One turning vector, and how many steps it has turned
The counts run from 0 to 228.
[ 75  92 131 175  91 134 132 156 175 149  95 138 167 107 128 162 111 137
 107  92 134 136 177 157 122 137 140 119 105 102] : 123
[ 80 148 142 147 109 131 108 145 162 111 137 140 143 123  93 144 179 143
 109 141 153 185 166 173 101 127 119 138 114 178] : 2
[ 87 141 149 157 107 107 156 144 175  86 127 144 175  88 127 162 169 136
 107 100 115 181 153 160 140 114  85 128 108 120] : 206
[ 72 122 142 167 139 148 117 119 172 103 122 142 124 129 131 150 183 148
 143 143 189 132 158 175 123 120 139 162 138 154] : 68
[ 93  82 164 185 146 144 137 136 167 111 117 149 184  80 162 170 140 111
 108 110 139 128 125 151 121 114 142 151 149 106] : 181
[ 76 133 155 171 125 149 145 104 165  93 112 138 153 109 160 172 172 138
 141 133 161 141 161 171 127 117 131 152 142 134] : 148
[ 84  80 145 159 147 141 118 146 170 139  85 154 128  90 143 176 157 111
 105 129 170  93 151 156 140 128 126 168 139 109] : 100
[ 98 115 156 178  99 159 124 135 167 128 130 122 174 138 136 181 124 156
 121  94 151 159 162 145 101 141 127 132 144 126] : 116
[ 83 130 117 147 118 122 104 144 182 123 100 145  93  96  94 137 190 136
 103 117 171 139 109 141 123 141  89 179 143 115] : 18
[ 75  96 159 170 123 163 155 117 184 115 111 118 118 132 144 159 161 110
 134 127 161 138 184 174 123 160 141 138 121 147] : 113
[ 78  87 146 152 109 137 128 137 184 153 103 136 135 122 107 161 136 138
 116 117 173 125 185 161 101 157 155 126 124 135] : 78
[101 139 147 192  92 153 107 124 153 129 113 130 150 130 110 185 128 176
 113  94 171 148 144 160 103 143 127 142 183 126] : 73
[ 74 104 154 140 146 125 164 110 164  85 132 129 174 101 141 157 182 137
 134 137 144 149 179 169 134 128 137 119 139 143] : 192
[ 81 117 137 161 129 145 108 159 160 138 117 138 176 128  65 130 120 140
  89 120 156 151 146 166  89 114 138 133 151 164] : 0
[110 113 155 188 107 166 106 152 159 122 120 130 144 134 107 187 135 159
 114  98 174 145 150 135  86 163 134 158 149 124] : 72
[ 71  93 133 140 122 127 113 148 196 149  86 147 101 108 106 151 169 108
 105 129 169 115 144 158 134 130 129 159 123 116] : 55
[ 62  75 162 171 118 126 138 149 179 135  98 148 125  96 163 180 146 110
 111 118 143 128 150 148 114 115 134 161 104 107] : 136
[ 71 149 129 166  85 132 120 143 174 141  76 135 137  94 120 156 138 123
 102 157 157 141 168 171 133  94 114 121 115 128] : 89
[ 70 115 156 155 106 123 145 143 191 115 106 162 160  72 139 167 155 109
 100 138 128 160 142 175 148  98 105 134 103 127] : 170
[ 81 138 120 154  96 138  99 156 168 133 104 140 147 109  98 139 142 143
  99 163 171 162 187 196  99 104 127 118 108 158] : 45
[ 61 103 140 172 134 142 149 108 140 121 111 118 190  96 137 156 137 153
 108  89 142 137 168 159 119 128 151 130 184 104] : 189
[ 72 121 119 134 100 123 118 150 180 137 101 139 122  93  84 123 174 124
  90 142 165 155 148 181 123 133 108 126  98 161] : 10
[ 88 130 108 156  83 115  94 139 153 137  95 134 154  97  85 115 153 148
  71 124 158 152 146 164 101 122 106 120 141 141] : 8
[ 75 107 165 161 140 147 123 124 187 119 114 141  97 124 128 169 189 138
 141 136 173 146 147 173 123 135 140 165 135 152] : 69
[ 73 111 143 143 138 110 145 120 175  99 115 160 154  65 143 129 179 120
 100 135 139 157 137 165 148 109 108 141 116 131] : 214
[ 82 109 143 177 128 137 146 119 141 109 108 115 194  84 141 131 154 162
 113 113 152 125 179 176 110 114 144 119 171 120] : 190
[ 71 131 150 162  96 109 140 129 162 116 101 135 176  74 154 154 151 114
  97 149 135 151 152 179 134  85 120 126 114 107] : 169
[ 83 115 138 164  91 136 111 150 162 144  86 128 148 117  85 142 140 135
 100 132 170 150 175 184 102 120 135 127 122 135] : 44
[ 94  82 160 173 117 130 130 170 173 131 104 157 157 104 162 191 146 125
 112 105 128 137 143 140 114 114 138 173 118 107] : 137
[115 111 158 169 112 123  95 173 164 149 117 157 140 102  82 171 150 139
  88 111 155 146 111 155  90 119 124 162 106 144] : 14
[ 84 145 128 155  99 132 148 113 147  96 116 120 181  96 122 133 165 156
 106 101 125 172 164 169 128 123  91 110 147 109] : 198
[ 96 108 149 165  92 119 138 151 192 137  99 134 110  92 140 189 138 112
 105  79 115 148 141 129 129 139 115 155 120  81] : 129
[ 91 118 163 183 118 138 150 140 146 110 144 115 192 107 134 166 127 141
  95  72 130 179 155 138 105 146 138 124 135 108] : 196
[ 80  97 141 172  97 113 143 129 141 131 116 140 181  76 138 133 152 129
  73 100 129 149 135 142 115 112 110 127 144  84] : 211
[ 82 126 125 136 112 131 126 155 211 123 117 115 110 123  66 152 182 151
 100 109 145 180 160 131 117 165 115 154 107 143] : 4
[ 79  66 151 160 142 125 147 136 173 135 111 152 148  84 168 154 158 107
 104 103 144 110 135 146 119 112 145 158 132 102] : 180
[ 77  84 158 150 163 110 154 136 180  92 127 154 141  85 165 148 188 110
 114 122 143 145 129 151 122 121 119 157 116 131] : 215
[ 95 162 146 161  91 152 116 127 189 116 101 137 143 120 101 184 152 146
 119 130 146 183 169 175 125 124 103 145 111 157] : 82
[ 77 126 119 158  98 124 141 119 168 117  96 146 149  84 142 152 162 119
 117 150 165 138 157 177 143 102 102 134 124 100] : 133
[ 91 123 139 185 121 151 111 130 148 105  91 148 142 106 131 164 165 160
 122 154 192 120 165 192 104 105 143 146 154 154] : 67
[ 99 127 150 185 108 115 139 132 148 110 108 153 169  79 143 173 148 133
  90 107 139 154 122 147 134 106 107 155 158  83] : 175
[105 106 184 191 126 123 153 157 137 113 122 144 196  92 141 180 139 147
 111 112 150 148 132 146 116 114 144 141 142 130] : 182
[ 72 101 123 152 128 141 104 142 181 150  96 134  85 104  97 137 170 134
  77 122 172 121 122 150 122 142 117 168 139 120] : 19
[ 91 173 137 175  78 145 141 115 163 112 111 114 146 103 126 168 153 162
 119 114 153 163 185 168 118 145 112 122 153 123] : 118
[ 72 134 135 147 114 118 161 128 180  96 119 139 132  82 122 154 170 124
 104  99 114 193 139 133 144 128  91 145 127 110] : 207
[106 146 131 173 109 126 138 121 165 109 113 153 138 104 158 184 174 155
 107 114 144 155 129 174 142 108  96 167 142 100] : 140
[103 119 142 183 130 135  75 146 142 109 110 141 149 104 113 145 172 152
 102 154 174 135 130 177 100 100 137 169 141 146] : 23
[ 92 102 176 155 130 136 145 134 168 110 142 129 178 120 140 171 134 146
 122  59 125 174 140 130  94 145 147 146 132 123] : 195
[ 82 138 120 169  93 129 121 120 163 120  80 141 103  98 144 166 176 140
 105 132 162 141 137 173 150 119 100 167 147  99] : 97
[ 70  77 142 144 129 124 145 135 185 130  98 155 129  89 155 159 165 101
 121 133 143 138 144 175 155 110 105 155 111 108] : 135
[ 88 105 176 185 140 171 119 146 168 136 119 135 132 147 109 187 160 147
 118  89 164 145 154 150  98 173 157 170 150 135] : 71
[ 84 161 141 152  99 145 123 120 182 105 113 115 110 127  76 137 161 159
 121 117 161 167 161 164 118 155 110 141 131 145] : 39
[ 78  86 175 159 130 152 132 136 184 121 121 124 134 131 124 181 145 124
 133 103 150 143 182 152 120 155 142 143 129 139] : 114
[ 89 143 151 160 144 127 151 120 163  75 152 124 164 110 150 150 190 146
 118 120 143 175 147 153 118 132 143 140 144 145] : 228
[104 123 126 194 129 154  88 132 145 134 102 115 138 127 103 152 157 165
  92 116 178 132 127 157  99 138 137 165 174 111] : 29
[ 88 141 128 153 119 133 108 144 157 116 128 122 170 113  72 139 145 159
  98 135 157 165 141 171 101 115 139 136 133 161] : 1
[ 58  87 138 156 119 152 140 123 177 137 101 119 115 131  97 147 160 137
 124 123 162 133 201 158 116 160 128 140 142 116] : 77
[ 76 115 137 150 120 141 109 158 182 131 122 124 121 125  65 144 156 135
  95  77 144 170 146 131  91 190 112 153 109 133] : 5
[ 65  65 144 144 120 119 138 131 172 135 127 136 174  94 114 142 134 109
 102  93 120 138 176 144 126 141 144 109 116 109] : 202
[ 85 143 144 180  94 133 154 117 148  90 127 123 187 117 120 165 151 163
  93  76 126 176 164 137 119 127 122 128 151 101] : 197
[ 82  79 154 155 114 124 147 141 166 121 125 144 195  98 120 145 127 117
  86  99 122 151 160 143 102 112 142 116 105 129] : 203
[ 97 109 153 179 124 135 103 150 159 138 100 160 165 103 148 172 147 138
 116 137 165 123 135 169 106  92 161 151 142 123] : 102
[101 147 123 192  81 125 113 135 154 122  98 146 140  90 152 173 158 149
 103 123 139 153 138 151 131 107  90 160 141 101] : 96
